In the data rows, 128 means zero.
Here are some numbered points:
vec![161, 119, 118, 134, 118, 127, 135, 157] 0
vec![106, 103, 154, 80, 184, 48, 101, 82] 1
vec![104, 136, 161, 140, 154, 83, 71, 112] 2
vec![137, 164, 129, 130, 107, 160, 140, 138] 3
vec![115, 118, 111, 120, 159, 134, 139, 186] 4
vec![108, 104, 155, 76, 186, 43, 104, 89] 5
vec![119, 143, 152, 113, 138, 111, 126, 133] 6
vec![73, 164, 172, 120, 181, 125, 105, 174] 7
vec![139, 129, 129, 134, 111, 137, 143, 122] 8
vec![119, 119, 124, 136, 149, 154, 112, 154] 9
vec![116, 110, 145, 94, 169, 68, 114, 99] 10
vec![80, 139, 148, 183, 151, 133, 91, 137] 11
vec![123, 163, 157, 130, 141, 133, 90, 129] 12
vec![137, 114, 130, 96, 137, 125, 90, 101] 13
vec![118, 109, 146, 92, 163, 67, 114, 96] 14
vec![114, 174, 116, 126, 135, 182, 90, 129] 15
vec![164, 101, 99, 139, 82, 147, 162, 120] 16
vec![117, 152, 162, 102, 141, 103, 124, 133] 17
vec![145, 139, 163, 106, 126, 90, 80, 86] 18
vec![110, 163, 150, 124, 156, 141, 88, 133] 19
vec![157, 106, 104, 140, 89, 145, 155, 120] 20
vec![129, 107, 109, 137, 122, 126, 155, 120] 21
vec![115, 148, 146, 92, 132, 122, 139, 144] 22
vec![99, 81, 111, 128, 173, 86, 123, 144] 23
vec![119, 95, 89, 145, 111, 153, 153, 125] 24
vec![135, 110, 64, 138, 116, 141, 173, 148] 25
vec![116, 151, 162, 107, 143, 104, 122, 133] 26
vec![42, 140, 169, 101, 142, 141, 122, 131] 27
vec![139, 158, 229, 110, 148, 11, 71, 58] 28
vec![125, 181, 175, 128, 144, 134, 73, 129] 29
vec![131, 153, 170, 130, 145, 106, 102, 131] 30
vec![110, 109, 57, 105, 136, 188, 164, 172] 31
vec![126, 136, 121, 150, 136, 121, 122, 125] 32
vec![87, 177, 98, 129, 132, 212, 155, 170] 33
Which three points above are nearest to each new point by angle? Their numbers follow each, nearest first.
vec![86, 159, 160, 119, 129, 155, 124, 127] 27 19 7
vec![129, 161, 141, 114, 103, 147, 144, 146] 3 33 22
vec![112, 106, 47, 100, 138, 189, 167, 173] 31 25 24
vec![164, 158, 162, 81, 125, 115, 79, 39] 18 13 28
vec![124, 129, 119, 137, 132, 154, 116, 171] 9 4 33
vec![79, 187, 107, 132, 134, 214, 159, 168] 33 3 15
vec![126, 132, 128, 116, 137, 125, 141, 158] 4 22 7
vec![140, 62, 56, 186, 117, 163, 119, 75] 24 21 20
vec![110, 150, 118, 127, 129, 163, 141, 143] 33 3 15
vec![122, 90, 94, 120, 111, 144, 110, 111] 24 20 16
vec![97, 136, 155, 132, 106, 127, 158, 136] 27 22 6
vec![175, 124, 140, 202, 153, 56, 91, 153] 32 2 30
vec![155, 127, 137, 177, 142, 87, 103, 144] 32 2 30
vec![131, 187, 148, 105, 84, 163, 152, 164] 3 33 22
vec![95, 134, 187, 174, 169, 86, 47, 112] 2 30 11
vec![165, 123, 138, 196, 148, 66, 99, 153] 32 2 30
vec![158, 128, 170, 148, 62, 109, 156, 67] 8 20 16
vec![132, 115, 74, 139, 120, 139, 168, 145] 25 24 21
vec![97, 152, 131, 135, 144, 192, 107, 120] 15 33 19
vec![71, 46, 79, 194, 215, 87, 80, 163] 23 11 9
vec![72, 162, 169, 125, 176, 128, 114, 178] 7 27 19
vec![134, 157, 140, 118, 103, 143, 140, 144] 3 22 8
vec![129, 114, 75, 139, 120, 138, 166, 148] 25 24 31
vec![133, 105, 61, 140, 120, 139, 175, 148] 25 24 21
vec![110, 105, 53, 99, 136, 191, 168, 172] 31 25 24
vec![104, 157, 113, 131, 128, 174, 144, 153] 33 3 31
vec![116, 128, 122, 138, 132, 149, 121, 165] 9 4 33
vec![134, 106, 115, 91, 119, 159, 109, 116] 13 31 15
vec![129, 177, 126, 145, 109, 156, 153, 173] 3 33 15
vec![108, 61, 105, 141, 162, 84, 123, 130] 23 10 1
vec![129, 98, 99, 143, 118, 128, 171, 119] 21 24 25
vec![130, 136, 81, 165, 128, 173, 96, 103] 15 32 24
vec![129, 167, 144, 110, 102, 148, 142, 149] 3 22 33
vec![73, 161, 174, 126, 174, 128, 116, 177] 7 27 19
vec![149, 74, 120, 37, 114, 147, 163, 140] 31 16 22
vec![140, 103, 57, 138, 119, 142, 171, 146] 25 24 21
vec![145, 138, 144, 105, 99, 134, 142, 104] 8 3 16
